In the rows, 128 means zero.
The rows of Y fall into several groups, which share some directions, and each row is roughly a mix of its group's hidden directions.
Y (145 x 11):
[[126 134 133 155 105 143 189 185 113 138 130]
 [142 119 131  86 129  81 164 167 121 146 166]
 [145  99 128 161  54 110 148 122 131 109 130]
 [135 131 126 152 161 102  89  94 107 166  85]
 [ 83 111 128 128  79 177 116 153 157 118 138]
 [151 147 149 157 146  84 119 104  96 180 124]
 [116 125 135 132 156 154  59 131 114 117  82]
 [135 157 165 171 148 117 153  94 136 128 177]
 [114 160  98  96 136 170  83 144 107 110 101]
 [152 122 130  58 130 104 108 128 107  96 158]
 [126 105 146  79  95 101 170 153 154 132 104]
 [131 171 126  81 169 162  98 140 142 112 107]
 [158 132  70 117 143 154 104 128 121 169  93]
 [159 112 107  66 105 107 159 147 137 146 155]
 [132 109 147 108  87 117 184 166 151 127 156]
 [117 137 139 160 119 142  84 167 154 123  73]
 [129 108  94 180  71 150 149 139 135 121 113]
 [ 71 136 139 136 155  92 142 142 128 182 127]
 [150 110 150 119  87  89 123  68 145 112 136]
 [149 144 110 133 171  91  80 104  94 135 107]
 [130 139  70 124 110 157  82 141 153 121  94]
 [148 101  86 109 129 163 105 125 136 133  67]
 [164 122 139 169 134  96 169  84 132 111 156]
 [130 139 164 115 102 114 152 153 114 189  92]
 [107 149 113 105  96 123 184 165 142 160 149]
 [102 119 146  96 150 116 142 110 151 180  80]
 [105  98 119  62 152 124 109 109 162 108 115]
 [137 153 142 176 159 103 129 106  89 173 119]
 [176 117 104  92 137 116 164 126 114 179 140]
 [148 124 178 127 139 111 121 161 144 128  64]
 [160 133 151 127 166  94  89  96 107 155 159]
 [107 145 158  97 112  89 115 180  95 124 152]
 [132 117 175 111 144  74  97 101 114 100 109]
 [105 120 102  90 140 170 141 159 142  78 148]
 [144 136 103 131 195 140 130  89 121 159 155]
 [109  92 155 113 137  93 154 172 135 156 166]
 [ 93 153 123 153 184 119 114  76 121 139 120]
 [166 124 149 163 129  97 183  98 133 136 156]
 [137 131 131  82  94 165  99 138 130  73 122]
 [117 132 158  91 123  95 189 164 126 136 141]
 [164 123 105 116 117 110 150 110 124 122 202]
 [137 147 108  98 104 168  94 179 147 106 113]
 [109 121 138 100 117 163  62 117 140  87 126]
 [152 122 140 113  65 138 165 156 147  92 124]
 [137 119 135 135 115 148  53 135 154 101  97]
 [108 114 134 164 126 135 129  69 110 111 181]
 [159 126 165 107 121 125 101 116 159 105 188]
 [121 111  93 146  75 134 185 145 112 145 139]
 [162 138 131 114 113  73 172 106  89 129 138]
 [104 100 140 108  89 138  91 150  90  86 113]
 [122 132  97 148 148 168  91 113 115 160  76]
 [115 145 143 116 150  55 134 157 117 159 111]
 [ 76 143 130 184 147 104 155 117 126 156 142]
 [124 107  77  66 145 136 145 136  99 139 110]
 [105 141 103 157 175 132  93 130 107 130  75]
 [114 145 164  94 168 102  69 139 127 122 126]
 [145 117 126  71 119  98 136 148 126  99 181]
 [145 103 125  85 136 155 122 129 130  71 173]
 [144 139 100  81 116  96 165 160 136 111 166]
 [119 134 140 105 112 126 211 151 133 138 141]
 [100 107 118 118 137 183  92 128 165  88 132]
 [154 114  75 153 109 157 172 117 113 136 159]
 [186 125  69 134 127 135 130 105 135 163 122]
 [ 77  90 157 139  89 131 136 132 163 136 158]
 [143 141 135 180 157 141  64 121 142 132 111]
 [123 156  91 164 138 160 110 136 134 157  74]
 [ 77 136 129 151 100 124 161 173 129 157  99]
 [100 133 103 176 137 118 112 155 105 186 122]
 [186 159 101 113 174 134 138 112  98 122 117]
 [ 97 122 128 138 106 148  71 115 137  77 156]
 [ 93 134 102 128 101 183 114 152 156 104  97]
 [143  81 137  90 149  76 160 122 139 121 151]
 [108 100 151 167  76  98 110 137 167 132 125]
 [106 105 164 104 146  69 149 112 108 140 157]
 [ 97 115 107  98 125 112 178 178 156 134 111]
 [135 147  86 163 140 165  69 120 130 130 109]
 [131 135  82 151 146 140  84 151  93  84 134]
 [148 144 127 155 143 126 175 112 107 175 174]
 [ 91 122 175 144 115  93  92 137 158 124  92]
 [123  88 160 168 146 149  91  92 160 119 138]
 [179 114 137  97 134  84  97 107 111  95 143]
 [121 165 113 137 185 122 114 145 102 156  85]
 [ 81 128 143 127 133 109 138 108 152  57 132]
 [104 149 149 133 151 102 181 116 111 181 138]
 [175 129  98 106 163 158  92 115 115  90 135]
 [157 131 139 140 131 117 135 110 115 126 212]
 [184 154 113 118 125  77  96 128 119 112 101]
 [130 107 133 134 116 178  61 123 157 109 123]
 [104 111 132 139 136 179  74 139 174 123 127]
 [115 108 143 115  83 121 116 136 161  62 143]
 [126 131 115 147 106 189  98  95 120  90 103]
 [157 108 129 153 138 132 102  55 118 105 141]
 [ 85 147 173 176 135 147  92 132 128 105 124]
 [162 142 125  92 137 109 102  79  93 101 154]
 [ 78 129 128 188 101 111 145 146 132 155 108]
 [133 122 115 179 131 171  72 118 141 119 102]
 [150 111 103 179 115 161 131  92 163  99 144]
 [ 96 171 178 166 156  96 124 123 121 120 124]
 [123 133 123 103 142  83 181 148 119 168 161]
 [124 119 148  64 153 119  86 134 141 142  90]
 [ 99 145 134  74 118 115 145 179 122 115 166]
 [130 145 121  91 164 127 164 151 104 108 183]
 [142 155 176 117 151 110 125 113 129 104 190]
 [ 87 164 122 157 109 175 117 160 155 144 115]
 [ 93 137 132  99 106 156 111 178 142 161  92]
 [106  92 116  82 134 134 101 116 170 116  84]
 [129 122 141  63 145  99 144 116 124 127 181]
 [166 106 148 134 115  88 158  98 141  96 170]
 [ 68 107 147 139 101 104 141 120 178 114 119]
 [141 104 154 118 113  81 187 124 139 128 163]
 [138  83  69  87 123 156 114 127 140 133 109]
 [110 143 114 195 140 151 127 134 134 159  85]
 [139 145 135 158 152 101  94  77 100 160 103]
 [ 86 114 120 150 144 126  85 127 156 135  70]
 [102 131 114 136 112 190  86 150 157 114 104]
 [114 109 128 153  92 139  91 114 166 142  73]
 [139 116 117 133 148 150  54 117 123 109  89]
 [108 135 104 132 160 157  62 122 102 104 111]
 [117 108 149 137  70 152 167 146 169 114 138]
 [122 138 128  61 111 107 148 180 125 124 146]
 [112 156 177  96 136  87 135 151 105 132 167]
 [127 154  96  81 128 150  65 121 129 109 117]
 [159 112 107 151  98 123 100 106 174  87 103]
 [138  96 174  80 138  87 162 136 118 119 116]
 [138  86 129 123 145  86 196 139 114 127 124]
 [193 142 115 111 142 158 152 110  97 108 152]
 [143 107 138 122  68 134 183 121 144 107 155]
 [125 101 159 165 160 122 170  97 121 110 168]
 [ 92 139 119  92 150 157 147  81 130 138 173]
 [124 118 141 148  78 141 175 181 148 138 127]
 [149  82 146 118  92 110 180 159 143 118 144]
 [130 141 133 196 145 152  96  90 115 127 151]
 [127 106 194 109 109 118 118 157 153 127  87]
 [148 128 143  93 142 125  87 176 136 122  77]
 [141 108 150 180 150 137 100  69 114 118 121]
 [125 118 126 133  73 154 144 187 156 135 109]
 [123 119 128 130 109 156 139 209 148 150 125]
 [107  97 140 141  91 124  59 144 144 108 125]
 [142 116 116 111  67 137 131 163 116  75 131]
 [126 131 108  97 123 172 143 134 116  62 156]
 [127 120 131 111  75 136 131 188 168 146 122]
 [126 136 109 202 112 153 126 115 135 141  89]
 [104 117 102 125 101 163  93 121 158 106  75]
 [123 115 130  98 101 140 178 159 146  89 169]
 [130 136 131 174  92 120 159 149 113 183 154]]

Each list below has two rows that fit no group; the rest each fit one group, if only roughly. Name those rows in the order they come.
    J_279: [132 177 138 186 138 127 142 110  84 149 130]
    J_696: [147 111 143  74 145 155  89 157 150  95 139]
    J_309: [116 156 107 149  92 164 156 173 109 127  92]
    J_305: [133 137 125 106 136 133  62 167 135  83 113]
    J_478: [160 114  92 153 123 135  88 110 116 154  75]
    J_342: [124 146 138 104 132 154  93 166 113  96  71]
    J_124: [ 88 131 145 156 108 136 118 135 162  88  75]
    J_100: [132 105 103 167 138 144 121  55 115 131 113]
    J_520: [114 113  98  66 134 157 134 144 117  82 142]
    J_438: [126 100 134 131 110 132 203 151 126  97 150]
    J_357: [118 108 161 132  88 116 167 112 174 106 162]
    J_676: [104 103 192 117 110 102 138 134 151  91 107]
    J_238: [ 86 162 125 146 163 152  79 101 150 139 130]
 => J_478; J_520
    J_581: [179 139 164  83 135 128  85 143 121 129 152]
    J_890: [ 88 102 160  92 124  97 166 127 121  87 121]
    J_804: [122 149 128  61 141 151 106 152 144 150  91]
    J_921: [150 147 114 152 119 142 163 139 140 199 106]
    J_732: [167 148 144 124 169  80 108 102  95 151 136]
    J_493: [146 124 168 148  98 120 176 128 133 122 184]
    J_993: [141 107 111  79  89 145 149 150 139  76 131]
    J_755: [131 115  86  63 109 134  88 148 132 112 136]
    J_830: [126 125 128 127  86 105 192 171 128 145 111]
    J_794: [127 125 122 161 113 146  74 131 144 159  73]
 => J_804; J_732
    J_781: [114 158 109 173 176 136 131  96  93 108 146]
    J_492: [142 131 149 166 105 144  75 149 144 174 108]
    J_658: [100 150 110 153 158 115 117 150  88 160  80]
    J_807: [149 135 137 153 148 130  58 112 112 167 111]
    J_627: [126  81 115 137 141 120  70  82 147 111 139]
    J_289: [195 129 144 117 147 150  78 106 140 125 122]
    J_899: [113 145 172 196 117 133 141 126 156 127 101]
    J_515: [ 73 124 155 153 124 117 128 125 164 150  78]
    J_796: [151 133 148  84 158  93 110  88 100 146 157]
    J_337: [ 79 127 110 148 152 159 104 145 168 146  91]
    J_486: [170 114 154 157 107 133  83 131 171 140  98]
    J_908: [166 117  93 106 110 145 134 139 109  79 173]
 => J_627; J_796
    J_609: [125 156 142 147 168 100 129  81 106 134  79]
    J_501: [117 136 158 123  85 142 129 152 179  91 162]
    J_711: [142 153 150 123 131 110 140 137 103 109 205]
    J_223: [ 98 113 103 162  88 143 189 121 142 125 114]
    J_823: [124 133 156  97 104  98 144 144 122 111 197]
    J_304: [ 85 124  90 107  90 150 110 140 159  93 107]
    J_917: [101 116 165 108  93  98  98 151 163 106 158]
    J_70: [111 166 179 145 152  94 143 130 111 169 141]
    J_539: [ 90 131 138  74  96 112 144 178 141 118 128]
    J_29: [108 108 119 107  92 156 103 165 142  81  95]
 => J_501; J_29
    J_269: [148 136  61  83 135 139 130 132 105 154 148]
    J_40: [125 128 135 191 109 173 133 133 157 120  90]
    J_379: [111 121 155 190 131 115  77  99 135 135 141]
    J_567: [126 142 159 139 145  86 167  84 126 132 173]
    J_104: [128 124 170 117  99  71 124 131 180 117 125]
    J_533: [162  99 107 134 152 147  86  72 107 123 127]
    J_783: [111 153 111 122 106 138 142 178 158 152  75]
    J_152: [105 146 185 135 147  79 139 130 106 164 122]
    J_232: [144 133 123 174 179 133 131  85  91 143 111]
    J_786: [174 128 111 126 110 166 104 153 112 139  72]
    J_188: [162 141 123  54 126 129 127 127 109  90 144]
    J_45: [123 104  73 112 135 143 175 106 123 123 172]
 => J_379; J_152
    J_854: [155 104 142 171 137  75 138  81 122 140 138]
    J_370: [140 123 107  57 149 131 116 142  99 124 167]
    J_434: [152 135 133  92 116 121 166 178 116 122 179]
    J_271: [134 126 116  74 115  99 171 148 124 125 177]
    J_414: [118 148 126 143 142 177  56 129 140 136 114]
    J_851: [174 102 112 131 132 134  64 101 120 101 138]
    J_987: [ 84  98 136 123 105 111 167 171 151 153 105]
    J_229: [110 101 130 125  89 110 177 139 149  79 152]
    J_521: [112 126 118 138 113 186  77 105 144  94 112]
    J_695: [115 104  90  59 142 118 157 128 120 115 151]
    J_11: [129 170 135 169 158 116 114  84  87 151 132]
    J_339: [102 134 123 158 134 161  71 124 157 145  87]
    J_325: [119 135 157 106  94  94 177 165 155 118 149]
    J_413: [143 147 118 169 107 124 137 193 147 143  95]
 => J_987; J_229
    J_402: [159 132 127 140 125 144  73  79 130  88 107]
    J_224: [113 101 136 145 102 115 128  86 146  67 158]
    J_606: [118 157 159 145 153 113 146 120 133 141 200]
    J_832: [115 114 103 174  91 142 174 106 139  91 140]
    J_262: [147 111 127 117 134 102 152  95 110  92 192]
    J_451: [115 114 163 138 108 106 177 108 163 113 173]
    J_367: [123 122 150  50 122 111  95 156 130 124 133]
    J_840: [ 73 111 170 127 109 117 143 171 153 141 111]
    J_346: [ 80 117  90 114 125 170 114 134 154 135  83]
    J_334: [155 133 128 161 172 134  87  96  99  97 152]
    J_189: [151 147  86  93 146 166 155 107 128 169 112]
    J_894: [159 157 148 111 147  76 121 122 101 164 164]
    J_210: [ 96 121 143  79  97 101 158 161 155 100 131]
    J_858: [ 84 109 152 110  86 120 178 147 143 135 156]
 => J_346; J_189
    J_363: [ 91 163  94 100 137 167 155 156 111 153 111]
    J_52: [ 95 122 102  91 170 112 162 122 107 163 154]
    J_675: [128 120  91 129 162 144 136 111 110 162  64]
    J_155: [118 127 168 167  82 122 115 141 159 134  82]
    J_534: [106 132 147 102 124 153  63 150 141 100  97]
    J_340: [139 137 173 117 104  92 169 165 159 117 107]
    J_829: [151 128  91 127 114 187  87 127 132 105  97]
    J_446: [ 67 102 101 152 110 113 111 153 141 158 103]
    J_28: [164 156  92 132 159 136  89  89 100 122 105]
    J_177: [140  89  91 125 142 177 104  87 131 103 109]
    J_37: [131 104 114  97 133 142  60 106 146 110  95]
    J_476: [116 153 131 112 169 127  65 110 108 120  93]
    J_706: [123 145 139 137 158 133  72 155 124  80  94]
 => J_829; J_177
    J_951: [157 137 122  78 174 135  74 132 112 125 127]
    J_897: [179 135 149 110 181 100 130  89 125 117 140]
    J_101: [112 160  90 122 148 151 124 162 118 164  77]
    J_736: [ 95 146 176 132 109 124 131 180 161 127  98]
    J_927: [162 124  67 122 125 175 110 136 115 122 160]
    J_522: [157 116 172 114 151 108 149 105 128 108 186]
    J_814: [134 124 120 180  95 127  78 102 141 115  91]
    J_79: [129 135 155  86  96 108 143 183 148 124 163]
    J_3: [113 147 129 146 174 112 134 101  81 176 142]
    J_850: [124  93 125 149  95 134 138 174 154 154  78]
    J_195: [108 115 104 112 140 175  73 140 157 110 102]
    J_646: [154 101 114 151  68 152 131 128 158  96 154]
    J_174: [146 140  98 180 131 187 119 112 121 126  98]
    J_168: [142 123 139 180 124 124 172  72 129 153 129]
    J_228: [ 81 118 138 175 113 125 143 118 173 166 140]
 => J_522; J_3
    J_967: [118 101 143  95 103 125  83 137 164  78 111]
    J_338: [ 88 140 136 163 177  97 133 102 129 163 105]
    J_853: [124 136 146 163 128 159  53 130 136 106 122]
    J_469: [ 99 129 157 112  88 129 153 169 166 147  93]
    J_420: [149 120  94 129 136 149  61 117 133  96  96]
    J_729: [ 78 125 122 110 104 115 163 180 157 146 116]
    J_277: [132 118 110 111  96 172 107 192 139 118 107]
    J_302: [201 125  93 136 122 139 152 129 106 159 134]
    J_553: [105 140 117  88 127 108 180 177 146 135 151]
    J_387: [151 136  72 102 170 133 123 134  97 144  91]
 => J_729; J_302
    J_943: [136 136 118  96 160  74 153 143  85 153 144]
    J_391: [105 159  97 146 103 162 111 161 165 148  94]
    J_773: [150 129 113 130 124 153  64 102 115  87  99]
    J_398: [ 60 113 129 145 139 150 108 142 159 148  94]
    J_516: [153 110 107 167 123 129 125  69 121 113 175]
    J_67: [138 161 115 104 168  93 112  80  90 127 126]
    J_122: [180 103 128 130 133 104 174 108 113 132 176]
    J_884: [ 96 115 140 129  93 136 179 168 162 147 150]
    J_392: [168 127 146  65 105 124 115 172 136 113 118]
    J_218: [176 133 114 107 125 149 116 131 106  67 161]
 => J_398; J_392
    J_623: [131 132 111  86 152 134 139 104 108  70 169]
    J_688: [109 121 113 117 100 117 204 114 135 158 142]
    J_824: [127 122 124 148 168 102  94  70  90 137 119]
    J_595: [118 107 122 146 105 147  81 175 149  92  98]
    J_426: [164 126 137 142  79 147 137 127 140  68 154]
    J_386: [120  74 141 105  86 158 116 140 168 110 144]
    J_679: [130 116  99  85 104 173 115 165 136  86 122]
    J_998: [142 126 124 161 129 103 172  86 132  98 176]
    J_862: [179 136 148 128 125  99 152 102  83 119 168]
    J_758: [110 170 136 169 178 132 117 140 100 138  92]
 => J_595; J_386
    J_571: [144 165 138  78 108 144 120 189 122 142 128]
    J_546: [104 162 120 160 123 195  94 121 131 112 124]
    J_863: [116 164 134 172 164 111 151 117  97 167 155]
    J_93: [137 108 111 148 103 149  84 147 144 149  68]
    J_661: [ 86 132 126  97 156  89 171 118 108 145 162]
    J_765: [ 77 161 138 159 123 159 121 155 131 147  85]
    J_411: [135 115  81  60 143 139  98 138 110 122 139]
    J_816: [178 116  96 102 135  91 164 111 124 111 163]
    J_842: [133  79 120 107 104 158  96 121 160  83 113]
    J_397: [119 145 117 187 118 101 148  95  89 148 153]
    J_430: [ 92 112 161 144  91 119 174 152 167 147 131]
    J_66: [134  97 122 112  99 149 117 113 174  73 101]
    J_889: [151 152  97  77 120 168 112 162 125  97 118]
    J_54: [168 108  96 128  87 166 114 145 129 122  81]
 => J_571; J_397
    J_465: [ 99 152 178 173 135  96 140 119 138 165 140]
    J_527: [ 87 122 109 187 141 100 131  91 102 142 117]
    J_361: [164 136 161 141 134  94  98 149 133 171  86]
    J_404: [117 123 109  76 107 115 186 149 128 159 144]
    J_933: [ 95 161  92 129 173 158 121 145 120 172 123]
    J_505: [ 90 114 124 109  90 105 185 139 125 115 164]
    J_996: [187 122 147  98 109 149  78 140 137 115 108]
    J_793: [178 132 136  77 101 101 143 148 106 119 161]
    J_460: [176 122 129 115 126  54 124 128 114 132 153]
    J_742: [172 120  76  92 149 130 143 116 102 164 121]
    J_542: [ 79 126 137 111 116 140 175 161 142 159 165]
    J_296: [111 170 141 100 178  81 128 134 110 143 106]
 => J_527; J_361
